One turn sends every row of this set to another row. A few are shown first. Where does it send the rows asked after them?
q622: |  .01 | -.04 |  .05 |  .10 | -.05 | -.23 | -.28 | -.14 | -.12 |  .07 |  .19 |  .08 |  .17 | -.13 |
q61: |  .06 |  .26 | -.08 | -.09 | -.17 | -.04 | -.06 | -.12 |  .02 | -.15 |  .14 | -.10 | -.12 |  .01 |
q648: | -.05 |  .06 |  .22 |  .10 |  .05 | -.23 |  .03 |  .16 | -.26 |  .00 |  .12 | -.10 |  .03 | -.01 |
q682: |  .21 |  .24 |  .04 |  .25 | -.08 | -.05 | -.05 | -.11 | -.14 | -.06 |  .27 | -.06 | -.29 |  .00 |
q380: |  .08 |  .15 |  .45 |  .10 |  .08 | -.16 | -.07 |  .02 | -.11 | -.07 |  .10 | -.14 | -.06 | -.02 |
q170: |  .23 |  .05 |  .00 |  .15 |  .13 | -.12 | -.26 | -.23 | -.04 | -.10 |  .08 |  .20 |  .03 | -.07 |
q163: |  .09 | -.01 |  .11 |  .22 |  .15 | -.07 | -.26 | -.19 |  .01 | -.01 |  .10 |  .21 |  .04 |  .00 |
q310: |  .06 |  .07 |  .30 | -.10 |  .20 | -.04 |  .11 | -.08 | -.21 | -.12 |  .23 | -.15 |  .01 | -.03 |
q698: |  .22 |  .36 | -.04 |  .00 |  .04 |  .13 | -.04 | -.20 | -.13 |  .04 |  .26 | -.18 |  .00 | -.01 |
q689: |  .22 |  .29 | -.03 |  .13 | -.04 |  .09 | -.05 | -.09 |  .02 |  .00 |  .19 |  .04 | -.16 |  .16 |
q930: | -.04 |  .04 |  .18 | -.08 |  .01 | -.18 |  .08 |  .17 | -.20 |  .01 |  .14 | -.06 |  .03 |  .00 |
q323: |  .08 |  .26 | -.10 | -.08 | -.10 |  .01 |  .09 | -.14 | -.05 |  .15 |  .09 |  .01 | -.12 | -.02 |
q230: |  .14 |  .33 |  .05 | -.02 | -.09 |  .15 | -.03 | -.18 | -.07 |  .00 |  .21 | -.23 | -.03 | -.08 |
q301: | -.02 | -.04 |  .15 | -.14 |  .24 | -.03 |  .06 | -.12 | -.15 | -.14 |  .15 | -.09 |  .02 |  .02 |
q332: |  .21 |  .09 |  .12 |  .21 |  .13 | -.14 | -.32 | -.17 | -.08 | -.01 |  .00 |  .17 |  .01 | -.03 |
q775: |  .22 |  .05 | -.04 |  .22 |  .18 | -.21 | -.18 | -.22 | -.19 |  .12 |  .19 | -.05 |  .15 | -.06 |
q700: |  .17 |  .25 | -.04 |  .20 |  .07 |  .12 |  .00 |  .07 | -.06 |  .03 |  .24 |  .00 | -.12 |  .13 |
q287: |  .08 |  .22 |  .08 |  .05 | -.03 | -.10 | -.30 | -.05 | -.12 |  .18 |  .05 |  .08 |  .22 | -.10 |
q278: | -.08 |  .08 |  .13 |  .06 | -.10 | -.17 | -.33 | -.22 | -.04 |  .06 |  .24 |  .06 |  .10 | -.06 |
q658: |  .09 |  .29 | -.04 |  .04 |  .00 |  .12 | -.06 | -.29 | -.13 | -.02 |  .33 | -.19 | -.10 | -.04 |
q257: |  .08 |  .31 |  .05 | -.08 | -.03 |  .16 | -.05 | -.23 | -.11 |  .08 |  .27 | -.18 | -.11 |  .01 |
q423: | -.02 |  .04 |  .25 |  .01 |  .01 | -.23 | -.02 |  .12 | -.34 | -.04 |  .20 | -.01 | -.03 |  .03 |
q710: |  .10 |  .01 | -.08 |  .14 |  .16 | -.05 | -.31 | -.17 | -.25 | -.10 |  .28 |  .06 |  .12 | -.03 |
q979: |  .13 |  .04 | -.04 |  .17 |  .22 | -.12 | -.24 | -.23 |  .00 |  .03 |  .05 |  .17 |  .00 | -.02 |
q434: | -.05 |  .07 |  .20 | -.06 | -.04 | -.26 |  .00 |  .09 | -.28 | -.04 |  .11 | -.10 | -.10 | -.07 |
q374: |  .15 |  .28 | -.04 |  .23 | -.10 |  .06 | -.04 | -.17 | -.03 | -.02 |  .14 |  .00 | -.24 |  .00 |
q893: | -.03 |  .10 |  .40 |  .03 |  .13 |  .05 | -.04 |  .05 | -.24 |  .02 |  .14 |  .07 | -.08 | -.02 |
q124: |  .04 |  .16 |  .25 | -.07 |  .23 | -.05 |  .04 | -.06 | -.31 | -.08 |  .09 | -.20 | -.06 | -.10 |
q492: |  .05 |  .06 |  .01 |  .04 |  .04 | -.22 | -.36 | -.05 | -.17 |  .12 |  .10 |  .07 |  .18 | -.04 |
q44: |  .16 |  .09 |  .17 | -.09 |  .17 | -.15 |  .04 | -.14 | -.31 | -.10 | -.02 | -.14 | -.04 | -.15 |

q698 goes to q332
q124 goes to q374
Where do these go?
q648 goes to q230
q380 goes to q61
q278 goes to q301

One turn sends every row of this set to another row. A few are shown first. Where does it send the rows asked after them?
q861: |  .04 |  .05 |  .16 |  .04 | -.03 |  .06 |  .11 | -.12 |  .16 | -.01 |  .11 | -.22 |  .01 |
q672: | -.16 |  .09 |  .09 |  .04 | -.14 |  .07 |  .05 |  .17 |  .11 |  .09 |  .14 |  .24 |  .24 |
q480: | -.03 |  .08 |  .26 | -.09 |  .05 | -.01 | -.20 | -.03 | -.07 | -.05 | -.13 |  .01 |  .34 |
q297: |  .00 |  .02 |  .15 |  .19 | -.09 |  .09 | -.06 |  .30 |  .01 |  .00 |  .04 |  .23 |  .26 |
q992: | -.07 |  .03 | -.02 | -.27 | -.17 |  .13 | -.08 | -.04 | -.10 |  .11 |  .09 |  .03 |  .09 |
q831: | -.16 |  .10 |  .16 |  .05 | -.14 |  .05 | -.04 |  .20 |  .10 |  .04 |  .19 |  .21 |  .25 |
q384: |  .02 |  .03 |  .16 |  .08 | -.38 |  .08 |  .26 |  .08 | -.13 | -.03 |  .08 | -.11 |  .16 |
q629: |  .13 |  .00 |  .10 |  .11 |  .00 |  .10 |  .16 | -.09 |  .12 | -.01 | -.01 | -.18 |  .01 |
q695: |  .17 | -.02 |  .13 |  .16 |  .01 |  .10 |  .12 | -.05 |  .08 | -.04 | -.04 | -.19 |  .03 |
q251: |  .10 |  .02 |  .24 |  .09 | -.02 |  .04 | -.01 | -.05 |  .11 | -.08 |  .12 | -.26 |  .03 |
q409: |  .05 |  .01 |  .16 |  .10 | -.37 |  .08 |  .26 |  .10 | -.15 | -.04 |  .06 | -.11 |  .17 |
q113: |  .02 |  .03 |  .22 |  .08 | -.38 |  .05 |  .19 |  .11 | -.14 | -.07 |  .13 | -.15 |  .17 |
q291: |  .17 | -.08 |  .04 | -.05 | -.09 |  .15 | -.20 |  .14 | -.26 | -.01 | -.07 |  .03 |  .13 |
q726: | -.09 |  .11 |  .24 | -.14 |  .03 | -.01 | -.17 | -.08 | -.04 | -.02 | -.09 |  .02 |  .32 |
q998: | -.12 |  .07 |  .05 |  .08 | -.13 |  .10 |  .09 |  .17 |  .10 |  .09 |  .07 |  .27 |  .24 |
q481: |  .03 |  .05 |  .17 | -.03 |  .08 |  .04 | -.09 | -.04 | -.09 | -.02 | -.26 |  .07 |  .33 |
q479: | -.06 |  .10 |  .11 | -.11 |  .05 |  .05 | -.01 | -.13 | -.03 |  .04 | -.21 |  .09 |  .30 |
q285: |  .05 |  .01 |  .22 |  .10 | -.37 |  .06 |  .18 |  .13 | -.16 | -.08 |  .10 | -.14 |  .18 |
q891: |  .16 | -.01 |  .23 |  .14 |  .00 |  .05 | -.01 | -.01 |  .08 | -.09 |  .06 | -.24 |  .04 |
q841: |  .07 |  .03 |  .11 |  .07 | -.02 |  .09 |  .16 | -.13 |  .15 |  .01 |  .04 | -.19 |  .01 |
q624: | -.06 |  .03 |  .07 | -.26 | -.17 |  .10 | -.20 |  .01 | -.13 |  .05 |  .15 | -.02 |  .10 |
q858: |  .16 | -.08 | -.05 | -.06 | -.09 |  .19 | -.09 |  .08 | -.23 |  .04 | -.13 |  .07 |  .11 |
q300: |  .11 | -.05 |  .11 | -.11 | -.11 |  .12 | -.28 |  .13 | -.23 | -.03 |  .04 | -.02 |  .13 |
q210: | -.01 |  .01 |  .09 |  .18 | -.09 |  .11 |  .02 |  .26 |  .02 |  .03 | -.01 |  .26 |  .26 |
q18: | -.05 |  .04 |  .05 |  .14 | -.10 |  .12 |  .09 |  .21 |  .05 |  .07 |  .01 |  .28 |  .24 |
q981: | -.12 |  .07 |  .20 |  .08 | -.13 |  .04 | -.10 |  .25 |  .07 |  .01 |  .17 |  .19 |  .26 |
q179: | -.12 |  .12 |  .20 | -.17 |  .03 |  .00 | -.11 | -.12 | -.01 |  .02 | -.10 |  .03 |  .31 |
q623: |  .07 |  .00 |  .20 |  .12 | -.37 |  .07 |  .20 |  .13 | -.16 | -.07 |  .08 | -.13 |  .17 |
q240: | -.05 |  .04 |  .19 |  .15 | -.11 |  .06 | -.10 |  .29 |  .03 | -.02 |  .12 |  .20 |  .27 |
q947: | -.11 |  .12 |  .14 | -.16 |  .03 |  .03 | -.04 | -.14 | -.01 |  .04 | -.15 |  .06 |  .30 |
q608: | -.01 |  .00 | -.09 | -.22 | -.15 |  .18 |  .00 | -.04 | -.13 |  .12 | -.01 |  .08 |  .07 |
q234: |  .02 | -.01 |  .12 | -.19 | -.14 |  .09 | -.28 |  .08 | -.18 | -.01 |  .13 | -.04 |  .12 |
q669: |  .00 |  .03 |  .20 |  .06 | -.39 |  .05 |  .21 |  .09 | -.13 | -.05 |  .13 | -.14 |  .17 |
q152: |  .18 | -.03 |  .18 |  .17 |  .01 |  .08 |  .05 | -.02 |  .07 | -.07 |  .00 | -.21 |  .04 |
q748: |  .02 |  .06 |  .23 | -.04 |  .08 |  .02 | -.16 | -.02 | -.10 | -.05 | -.20 |  .04 |  .34 |
q325: |  .07 |  .00 |  .18 |  .12 | -.37 |  .08 |  .24 |  .12 | -.16 | -.06 |  .06 | -.11 |  .17 |
q275: |  .00 |  .04 |  .17 |  .06 | -.39 |  .07 |  .24 |  .07 | -.12 | -.03 |  .11 | -.12 |  .17 |
q795: |  .00 |  .06 |  .12 | -.06 |  .07 |  .06 | -.03 | -.08 | -.07 |  .02 | -.26 |  .09 |  .31 |
q704: |  .05 |  .04 |  .21 |  .05 | -.03 |  .04 |  .04 | -.09 |  .14 | -.04 |  .14 | -.25 |  .02 |
q216: |  .08 | -.05 | -.10 | -.14 | -.11 |  .20 |  .00 |  .02 | -.18 |  .10 | -.10 |  .09 |  .09 |

q113 goes to q285
q795 goes to q479
Where do these go?
q891 goes to q152
q18 goes to q998
q234 goes to q300

